In the rows, 128 means zero.
Turns, then the turns between two rows, first turn first; the first pair answered
turn P:
172 121 140 142 132 124 117 187 123 111 109 153 142 115 155 93 156 93 117 149 118 144 152 126 105 -> 124 122 150 121 123 123 119 134 96 129 100 129 103 144 112 142 94 165 143 173 156 126 121 121 66
121 137 134 164 121 110 132 119 125 149 123 154 123 109 108 127 101 114 125 165 138 134 135 121 84 -> 116 129 93 150 127 127 134 97 126 165 123 143 105 120 101 151 101 138 136 113 146 120 138 124 130
123 133 135 133 124 128 133 119 122 126 125 133 124 130 132 126 129 135 131 134 125 126 123 126 119 -> 126 132 124 131 126 133 132 116 124 129 126 130 123 130 132 127 132 137 134 120 125 124 127 128 134
turn G:
115 118 99 112 131 127 123 114 135 144 136 133 133 138 126 146 109 136 141 101 131 118 141 115 162 -> 139 109 123 111 128 127 113 152 124 128 116 157 127 141 135 121 108 124 140 138 132 133 160 108 120
111 132 137 133 126 125 126 121 136 125 147 128 146 126 134 121 134 106 128 131 118 140 130 120 123 -> 105 127 120 123 128 134 125 107 131 134 141 120 130 137 123 140 122 131 140 113 130 131 130 122 134
93 116 119 119 131 133 149 79 134 146 122 131 119 122 89 162 106 144 141 84 126 121 112 139 130 -> 128 101 153 116 130 133 130 135 114 127 90 164 107 126 102 128 98 129 145 136 131 144 141 130 71
135 113 143 158 136 120 142 137 137 125 138 133 138 119 133 132 121 114 122 159 130 126 132 112 97 -> 116 120 124 160 138 125 150 107 146 134 154 115 142 119 126 150 123 124 122 132 130 115 117 118 129
turn W:
115 122 103 161 115 113 143 111 135 132 154 136 160 82 152 125 174 135 130 134 123 129 114 155 127 -> 147 94 101 141 119 134 124 149 111 132 110 163 122 104 155 120 151 158 151 147 146 137 151 148 93
141 127 99 133 127 140 115 142 136 141 127 134 124 137 142 131 137 134 126 126 128 124 143 128 130 -> 122 134 99 131 125 136 120 120 136 146 133 120 124 140 132 145 128 147 128 127 134 118 127 129 131
143 131 112 121 123 138 113 147 137 116 113 132 111 133 140 129 127 146 125 115 149 118 142 125 123 -> 117 145 114 127 120 130 124 117 145 122 134 112 124 128 130 144 125 150 120 112 144 109 115 128 136
111 117 135 131 123 119 123 115 104 122 104 131 118 133 109 143 113 169 128 147 154 141 120 127 105 -> 113 134 135 153 121 105 133 115 133 115 134 125 162 104 127 125 155 122 101 130 123 148 109 135 142

(two turns a pair)
127 131 156 126 129 122 118 135 117 112 119 129 139 136 128 117 124 118 120 176 133 133 125 123 89 -> 148 122 102 121 143 144 120 134 133 124 126 130 143 135 144 120 156 112 120 100 121 123 145 130 161 -> P, P
135 113 112 131 139 121 101 138 123 113 134 140 157 111 142 120 147 93 147 114 118 151 131 139 141 -> 141 104 100 118 141 133 95 139 112 119 118 143 134 125 137 132 132 119 161 105 134 146 142 137 139 -> W, P
120 142 129 116 124 101 134 125 147 128 133 133 131 115 113 135 133 135 117 117 104 117 128 138 131 -> 138 132 118 110 128 110 126 142 145 125 120 146 122 121 121 131 136 135 119 109 107 118 147 136 134 -> G, P
120 125 142 113 124 130 126 118 105 126 112 128 99 147 112 144 93 170 143 162 154 125 124 121 89 -> 99 136 122 119 126 127 139 84 121 138 136 106 111 140 108 164 102 171 138 128 145 113 101 127 133 -> G, P
152 129 118 130 133 123 122 149 142 125 129 145 135 118 149 112 157 107 129 103 113 134 141 124 153 -> 134 122 103 113 134 134 123 124 128 141 119 135 105 140 129 143 130 152 151 91 135 121 137 124 153 -> G, W
112 127 123 138 130 144 146 142 83 119 89 126 71 144 145 117 90 123 156 165 141 133 135 113 96 -> 75 157 111 163 125 127 171 91 119 125 143 94 118 116 146 128 124 98 132 127 112 121 92 127 159 -> W, P
127 118 135 123 133 127 137 122 108 125 111 124 118 139 138 136 118 160 128 134 138 118 123 131 110 -> 146 119 139 132 134 123 135 145 118 114 114 137 136 128 156 113 142 129 116 133 124 128 135 133 117 -> P, P
89 146 155 138 111 144 143 128 136 157 130 126 145 120 129 132 104 137 133 114 133 129 136 123 102 -> 103 136 156 131 114 151 136 145 129 155 117 139 135 124 132 125 99 137 138 117 135 134 150 122 92 -> W, W
128 138 126 131 104 127 117 137 169 126 148 113 157 101 141 141 143 104 119 93 119 101 126 152 155 -> 99 139 136 119 100 127 116 108 152 136 142 100 133 120 114 169 109 145 135 109 142 92 108 149 129 -> P, G
153 107 106 115 132 145 136 139 128 118 91 144 96 138 135 112 138 146 144 103 142 123 152 132 151 -> 134 134 126 145 126 119 153 121 153 109 129 129 145 108 140 99 167 104 114 110 113 126 120 139 167 -> P, G
108 129 121 118 120 132 127 102 119 150 119 115 100 158 121 154 104 179 143 111 137 126 128 119 130 -> 129 117 107 116 126 141 121 123 119 149 110 127 94 160 133 146 111 172 145 97 137 130 148 116 139 -> P, W
113 143 113 144 123 119 135 104 135 130 140 120 145 125 125 127 136 115 114 111 118 125 118 134 165 -> 143 134 112 142 127 125 124 142 132 121 126 142 144 123 139 107 145 100 115 116 117 135 142 132 157 -> W, G
135 152 146 165 117 112 146 139 137 131 142 132 154 107 139 106 163 73 96 107 101 138 127 110 128 -> 156 118 135 128 122 143 123 162 97 139 89 151 88 147 126 121 115 131 133 117 145 134 165 97 87 -> G, G
117 137 100 102 130 132 117 129 132 139 122 137 123 119 143 109 127 144 139 126 128 137 129 128 130 -> 119 139 100 105 130 130 118 131 135 137 126 136 129 114 146 107 132 137 135 123 123 139 129 129 136 -> W, W
115 127 115 121 124 128 134 115 129 139 134 119 124 125 130 145 135 143 130 104 125 127 123 127 153 -> 139 114 123 116 126 135 124 148 119 130 112 139 111 132 137 129 130 141 135 121 134 136 148 121 127 -> G, P
137 144 125 121 132 127 153 99 136 152 152 100 127 110 123 142 141 142 125 73 132 123 125 142 190 -> 186 117 141 106 134 143 128 166 113 138 106 142 98 122 138 112 131 139 138 107 146 141 173 131 139 -> G, P
144 108 129 111 128 139 112 153 113 116 105 141 101 143 126 131 113 143 142 149 148 136 148 124 97 -> 151 123 132 133 127 127 122 164 138 105 128 143 144 116 147 103 152 92 116 141 116 145 145 129 123 -> P, G
142 117 133 125 122 138 112 154 125 107 127 137 129 122 138 109 135 135 119 137 122 142 128 125 107 -> 141 113 105 115 127 148 116 137 127 116 128 131 120 129 133 129 133 153 127 102 128 131 129 127 137 -> P, P
113 126 124 115 127 134 132 108 122 138 131 118 113 141 114 149 108 156 140 125 137 119 120 132 123 -> 148 114 108 114 137 144 124 142 128 132 122 136 116 137 136 126 135 130 138 101 126 127 150 131 143 -> P, G
133 144 108 116 113 146 112 124 135 129 122 126 117 124 107 149 112 144 129 134 134 83 122 110 146 -> 141 139 110 114 113 149 107 136 132 127 115 133 112 125 112 143 109 143 131 138 137 85 131 107 139 -> P, W
166 113 126 132 132 134 119 166 127 121 114 147 133 119 146 112 147 103 124 125 116 134 153 127 135 -> 152 114 100 124 135 140 126 136 134 135 121 129 125 126 138 139 145 125 131 87 121 121 142 131 171 -> W, P
150 120 144 154 128 143 130 179 126 120 97 145 154 122 147 122 115 126 135 149 121 155 143 105 123 -> 140 115 105 140 134 158 132 152 127 138 96 134 136 136 135 153 107 159 149 102 133 139 143 109 161 -> P, P
120 140 136 137 124 116 137 117 128 127 141 117 137 125 126 131 129 122 120 134 119 130 109 135 131 -> 132 134 121 138 128 121 136 126 130 127 139 121 136 124 133 129 139 117 121 114 116 129 118 137 148 -> W, G
114 137 124 148 107 118 115 135 155 111 149 160 131 97 120 108 125 121 140 132 124 113 91 127 108 -> 119 126 118 133 107 129 108 140 142 115 131 164 107 114 114 116 107 146 155 134 138 111 103 123 95 -> G, G
119 127 126 125 122 127 125 117 137 134 124 127 126 124 123 132 121 134 135 127 132 124 108 129 126 -> 128 120 118 122 126 133 121 125 135 133 120 133 121 126 126 131 126 133 139 116 134 124 119 128 134 -> G, P
156 119 130 132 132 139 110 147 119 126 93 145 124 129 136 126 115 145 127 123 139 141 146 121 122 -> 150 132 129 147 132 128 117 142 136 122 116 139 153 112 146 117 140 115 112 112 119 144 135 127 147 -> W, W
113 132 143 111 99 92 119 150 101 122 122 147 141 156 106 111 120 135 122 136 124 143 131 145 96 -> 118 134 144 116 100 89 118 155 108 121 129 149 151 149 113 101 133 119 116 131 114 146 133 146 105 -> W, W
137 125 114 122 133 136 122 130 126 123 113 126 118 125 126 140 141 134 138 117 136 131 144 127 144 -> 117 133 133 126 125 127 126 114 122 122 116 115 118 127 114 146 128 141 138 142 140 129 126 125 122 -> P, W
121 124 146 119 134 123 134 117 113 129 131 110 124 125 126 137 118 134 136 132 129 108 122 133 128 -> 141 116 130 115 138 133 129 135 115 129 124 120 120 124 138 128 130 127 139 115 126 111 139 132 143 -> P, W
141 116 131 127 133 132 122 149 118 130 117 136 113 145 131 121 115 135 132 132 140 140 141 129 115 -> 121 133 123 141 133 124 135 121 139 134 148 115 142 130 130 130 135 121 120 108 123 132 117 138 152 -> W, P
137 143 161 151 125 100 125 143 148 116 139 128 168 133 120 89 138 95 117 151 127 140 109 136 111 -> 133 133 99 133 136 125 128 114 153 140 142 112 145 149 113 126 137 129 134 73 138 119 116 141 178 -> P, P
114 131 115 124 114 134 155 104 126 136 140 120 120 134 111 135 154 138 103 112 127 110 124 130 150 -> 140 115 130 115 115 140 141 143 110 126 112 145 102 143 117 117 141 140 113 142 138 121 150 122 109 -> P, W
116 104 119 121 124 140 126 123 114 139 120 134 108 136 108 139 112 153 137 135 136 123 131 123 116 -> 107 110 122 124 122 135 129 112 115 140 126 128 113 134 106 142 110 154 134 138 134 120 123 123 118 -> G, P
119 123 157 134 125 119 128 133 120 126 120 129 121 127 122 120 116 136 139 161 138 130 124 133 84 -> 98 128 135 131 127 123 135 100 126 140 135 111 119 130 111 147 114 155 143 128 142 116 110 136 118 -> G, G
135 120 137 117 128 127 127 137 123 126 116 141 114 136 125 129 116 129 131 140 139 124 131 116 110 -> 119 128 121 121 129 126 137 110 134 134 135 123 122 130 120 144 124 132 128 114 134 115 113 121 140 -> G, G
137 117 143 136 133 142 136 111 110 101 103 110 125 142 122 137 109 133 152 133 149 123 139 127 120 -> 125 124 143 141 130 137 141 96 113 103 112 104 131 140 119 142 111 133 147 129 147 121 128 128 128 -> G, P
143 138 135 141 135 125 132 132 124 117 134 115 119 140 136 110 125 118 123 123 124 122 107 118 141 -> 146 135 127 138 139 130 132 131 122 122 132 116 112 142 134 115 123 123 125 116 126 117 111 117 146 -> G, W
129 121 110 121 136 134 135 107 136 138 128 111 123 129 129 153 126 135 131 97 133 117 133 130 154 -> 131 122 110 124 138 133 134 112 139 139 131 113 128 125 134 148 132 127 129 93 129 119 135 132 160 -> P, G
160 124 100 147 129 128 126 102 140 98 135 125 118 140 134 124 127 115 154 90 118 138 116 134 164 -> 139 129 109 143 125 125 129 83 135 102 135 115 111 147 117 139 108 136 161 103 128 134 101 132 150 -> G, W
120 113 121 120 106 142 131 121 134 107 135 114 142 125 128 111 142 116 124 96 113 130 121 134 155 -> 134 108 136 118 106 141 123 143 129 100 124 128 139 124 132 99 142 109 125 118 115 138 133 129 130 -> W, G
129 131 121 135 115 133 123 120 116 134 130 122 122 152 111 136 116 157 124 120 129 128 120 144 133 -> 148 123 120 132 116 140 117 144 115 129 119 135 118 154 122 123 122 150 126 122 130 134 137 143 128 -> W, W
116 144 147 114 109 98 128 110 120 125 141 123 133 119 120 138 119 114 118 142 133 144 119 131 137 -> 122 136 148 105 111 103 123 117 111 126 128 128 117 130 118 141 107 127 125 149 144 142 127 129 123 -> W, W
112 130 135 144 123 139 129 125 129 132 135 130 135 130 132 131 115 128 127 132 136 134 124 122 117 -> 123 122 129 138 125 145 124 135 125 132 126 135 126 133 133 129 113 132 130 128 140 135 135 121 118 -> P, G
122 121 136 136 130 122 138 134 115 141 124 126 104 161 121 134 92 155 151 126 139 117 128 130 91 -> 126 124 106 141 135 130 142 124 132 149 138 120 114 151 132 140 114 146 146 77 125 110 130 134 146 -> P, W
141 133 136 113 140 132 125 128 122 122 144 120 142 115 132 126 139 119 142 115 116 130 111 124 120 -> 147 126 131 104 143 140 119 131 113 124 134 125 128 123 129 130 130 131 149 113 125 127 119 122 112 -> W, P
137 139 123 114 135 134 128 127 118 125 137 124 128 118 149 116 139 130 120 120 113 123 144 130 133 -> 124 142 140 116 130 127 130 118 113 124 138 119 129 117 138 119 125 136 120 143 118 123 133 127 110 -> P, W
137 129 134 127 124 129 124 146 119 130 117 142 112 136 125 124 128 135 128 139 140 130 139 125 105 -> 118 137 114 127 126 130 132 117 130 141 134 126 118 134 119 142 132 142 127 108 135 118 120 131 139 -> G, G
101 155 133 120 120 118 131 125 134 94 124 149 124 114 133 129 109 131 132 128 122 124 100 127 146 -> 124 145 127 114 125 128 124 148 131 91 110 163 119 117 145 118 115 125 135 121 123 128 121 125 151 -> P, W
133 124 133 142 113 144 116 137 103 116 125 131 119 130 115 116 107 132 123 115 132 125 146 115 119 -> 121 133 122 147 115 141 123 115 113 121 139 119 130 124 114 126 113 131 118 97 125 118 131 120 142 -> G, G
137 121 142 129 105 111 117 139 125 121 136 149 140 124 136 125 118 129 121 152 132 124 108 143 131 -> 125 126 134 129 104 111 122 121 130 127 145 140 141 124 132 135 116 136 121 141 131 116 99 145 143 -> W, G
147 110 116 97 130 156 98 126 100 128 114 134 109 158 116 154 121 122 148 102 150 148 154 138 155 -> 107 127 140 104 121 138 108 90 99 129 131 114 118 156 94 171 102 135 145 134 153 143 117 140 133 -> P, W
117 140 115 123 138 119 145 98 135 122 139 112 132 130 123 132 118 139 139 116 140 135 117 129 146 -> 144 123 107 115 144 132 133 127 128 118 119 132 116 136 133 123 117 138 146 112 144 140 145 124 142 -> G, P
148 138 150 151 129 119 118 158 133 114 115 149 151 108 134 94 147 110 126 166 110 131 134 143 90 -> 121 146 162 148 122 112 123 131 126 121 120 135 142 115 116 113 125 133 132 183 120 126 114 143 74 -> P, G
115 136 130 153 128 130 131 104 141 136 137 118 145 117 116 128 121 127 111 144 126 122 104 127 128 -> 124 137 121 154 132 132 130 109 146 137 140 122 150 112 124 122 132 117 108 133 119 122 112 128 142 -> P, P
155 125 144 112 118 104 136 116 144 133 131 128 150 130 93 110 127 143 95 149 130 127 104 147 82 -> 162 120 143 108 120 106 135 122 142 135 126 133 146 132 95 106 124 143 98 150 132 129 110 145 77 -> W, W
162 109 91 130 143 154 121 161 136 126 117 155 155 133 155 112 144 121 132 82 111 130 148 128 161 -> 112 112 118 115 129 145 121 116 108 136 107 131 120 160 110 151 80 186 153 134 148 117 114 121 99 -> P, P
100 148 140 153 113 105 137 113 133 124 152 124 148 118 107 118 128 102 108 135 102 132 107 129 130 -> 113 144 122 153 119 115 136 120 139 126 152 127 150 115 115 115 141 97 108 106 96 130 120 133 156 -> W, G
125 120 129 122 127 133 131 95 126 129 141 101 124 135 147 153 130 143 123 113 129 126 121 144 154 -> 153 108 126 120 133 142 121 128 125 122 127 120 122 133 162 134 143 129 122 110 127 135 146 142 154 -> W, G
103 144 164 137 117 108 132 102 124 131 140 115 132 128 109 135 103 137 120 165 137 122 96 135 91 -> 143 139 155 149 125 110 128 146 139 118 141 138 158 109 142 96 146 86 103 148 111 137 124 140 118 -> G, W
130 125 122 137 127 121 122 139 133 126 130 125 134 119 144 110 152 125 117 113 128 134 135 120 160 -> 116 129 151 137 120 111 122 134 120 120 125 122 129 124 130 113 131 136 120 158 138 138 122 115 117 -> P, W
115 130 91 108 125 150 142 106 123 176 123 121 112 161 119 148 112 162 158 110 137 138 134 136 156 -> 120 153 129 144 117 120 151 124 148 153 152 125 170 122 143 106 155 92 119 140 97 157 119 142 152 -> G, G
138 105 96 97 140 155 134 146 130 183 128 121 105 136 128 148 107 115 133 95 141 140 176 156 144 -> 145 100 127 98 136 148 126 166 118 172 116 131 101 138 127 132 95 111 129 139 145 149 182 151 101 -> W, G
110 155 137 138 127 135 137 103 146 140 147 99 147 147 137 128 140 137 103 127 125 113 125 139 128 -> 111 155 142 140 125 132 135 110 149 137 149 101 150 146 142 124 144 131 100 135 125 116 125 138 123 -> P, P
143 140 119 124 140 135 128 144 134 128 118 131 119 136 132 121 121 124 147 131 125 120 163 118 142 -> 124 149 144 130 131 120 131 134 132 125 126 124 128 134 121 122 111 123 141 164 124 123 144 114 118 -> G, P
100 151 122 122 122 116 135 105 146 133 134 119 143 126 122 137 134 122 125 136 102 129 121 125 143 -> 121 134 132 109 125 125 120 134 127 130 104 138 115 141 123 130 116 134 138 159 120 136 146 117 108 -> W, P
142 131 116 127 146 125 145 101 143 161 146 118 130 126 114 152 143 127 107 115 132 132 131 115 158 -> 131 135 124 130 144 120 148 93 143 161 149 114 132 125 108 154 139 127 108 127 133 130 122 115 149 -> G, W
110 141 134 139 127 111 132 111 136 130 143 102 145 130 131 140 128 133 128 138 119 124 107 119 121 -> 127 120 121 120 133 131 121 129 121 133 117 115 114 147 131 144 112 158 144 130 137 124 133 116 112 -> P, G
136 129 138 123 126 132 124 149 123 126 113 146 134 135 127 125 130 115 134 136 130 133 136 127 125 -> 127 137 140 134 124 126 130 138 132 128 129 136 149 127 126 125 139 105 128 132 123 133 125 131 138 -> W, W
104 146 106 110 126 124 135 97 137 137 139 98 127 125 121 158 138 161 127 109 141 121 111 127 166 -> 147 120 119 97 128 136 113 157 113 124 96 135 99 138 134 128 127 162 139 143 156 138 157 115 118 -> P, W
108 140 126 136 102 135 127 88 121 143 130 112 88 146 119 140 114 154 137 137 126 107 111 126 106 -> 108 156 144 152 97 119 133 93 134 133 149 113 120 123 131 119 139 116 116 150 104 115 100 130 108 -> G, G
116 117 108 124 117 147 122 142 122 128 117 158 121 149 125 137 123 133 160 114 144 125 126 134 122 -> 103 124 127 130 111 136 125 135 119 125 121 153 127 146 120 137 115 132 156 139 145 126 110 133 102 -> G, P
120 132 133 149 105 121 118 143 134 107 135 142 120 129 136 112 113 124 99 148 134 118 141 126 119 -> 114 127 115 137 108 131 120 127 130 118 130 134 105 141 129 133 100 149 112 127 147 106 140 126 133 -> G, G
143 98 111 117 148 138 126 134 138 125 133 144 138 125 145 122 162 114 126 102 110 134 113 155 159 -> 122 96 108 106 146 143 128 109 125 137 127 131 117 139 123 149 135 152 141 101 129 122 102 155 152 -> G, W
144 129 154 143 125 119 123 163 137 102 123 137 132 122 145 94 137 98 120 147 123 143 135 130 113 -> 124 122 102 123 132 143 129 121 136 129 123 118 101 145 126 142 120 151 140 83 143 116 133 135 165 -> W, P
146 101 126 114 134 138 117 138 107 124 105 137 103 141 118 126 107 148 146 120 145 121 140 114 115 -> 119 124 115 134 132 124 138 100 135 130 146 111 141 118 118 134 133 125 126 92 121 113 106 124 164 -> G, G
114 136 132 138 125 127 136 107 131 129 154 111 131 126 119 132 131 120 121 123 126 123 101 133 136 -> 119 125 130 125 125 135 127 115 115 132 133 119 106 141 112 137 109 142 136 133 141 122 115 130 115 -> W, W
118 136 150 134 123 116 125 128 129 125 135 126 143 118 127 120 136 119 118 141 129 135 118 124 118 -> 136 130 132 133 128 125 120 140 134 128 130 133 141 117 138 114 146 113 118 120 125 138 132 126 137 -> P, W
139 132 132 132 137 106 133 132 141 141 138 133 136 109 115 104 135 94 119 154 113 136 119 129 97 -> 139 117 111 110 142 125 126 123 125 154 115 135 99 135 99 128 106 136 143 139 140 128 130 127 95 -> G, G
123 136 106 95 113 135 108 142 155 121 134 138 116 120 114 116 132 125 167 97 139 145 135 137 153 -> 101 143 119 95 107 128 111 122 149 124 138 127 111 123 99 130 115 140 171 116 148 142 116 136 134 -> G, W
126 146 126 147 130 149 131 132 120 135 137 119 114 115 120 138 130 134 154 120 105 116 135 125 152 -> 127 143 125 144 127 151 130 133 115 135 132 119 108 119 117 140 126 140 155 120 109 118 137 124 146 -> W, W
119 121 104 120 127 130 128 100 141 145 142 127 130 123 122 131 143 149 123 100 125 118 120 139 152 -> 106 128 119 124 122 119 133 90 139 139 149 121 137 121 118 134 134 149 119 119 125 120 105 139 136 -> G, W
133 102 102 99 133 146 115 153 111 118 96 146 140 147 130 137 122 156 145 121 168 132 143 127 119 -> 111 130 113 129 127 120 133 128 143 112 143 129 195 114 139 127 156 112 113 118 131 134 107 134 151 -> W, P
130 120 135 111 134 131 123 124 112 134 124 118 87 141 122 143 104 176 146 152 148 124 135 117 110 -> 125 119 113 111 140 135 126 111 119 142 131 110 90 141 124 153 112 179 146 122 144 117 133 122 139 -> W, G
106 113 119 107 126 126 136 103 123 150 120 132 138 141 119 143 113 113 135 128 158 152 122 84 148 -> 110 120 133 118 121 116 138 113 130 140 126 135 157 126 128 129 127 89 123 139 145 159 118 84 145 -> G, G
129 155 121 156 122 119 132 108 144 131 150 113 149 123 146 139 145 124 128 108 124 128 112 138 144 -> 155 131 135 137 122 130 113 147 118 124 112 138 114 142 146 126 120 141 143 139 147 137 142 129 95 -> W, P
124 122 113 105 117 127 154 123 114 111 120 119 114 121 98 142 124 121 120 105 129 106 122 131 136 -> 114 130 130 112 113 117 157 116 114 106 128 115 123 116 94 139 123 114 114 124 127 108 112 132 125 -> G, W
138 120 115 123 126 144 121 100 128 147 120 132 120 136 113 138 115 148 148 126 131 110 126 129 122 -> 137 134 140 142 120 125 126 107 140 134 137 133 151 114 124 114 135 111 127 148 110 121 114 130 114 -> W, P
113 146 133 143 123 107 137 103 142 131 162 111 160 110 126 127 150 107 106 128 103 131 97 130 145 -> 108 126 126 113 125 128 126 96 112 143 129 111 107 144 102 155 101 169 142 135 142 120 108 122 114 -> P, G
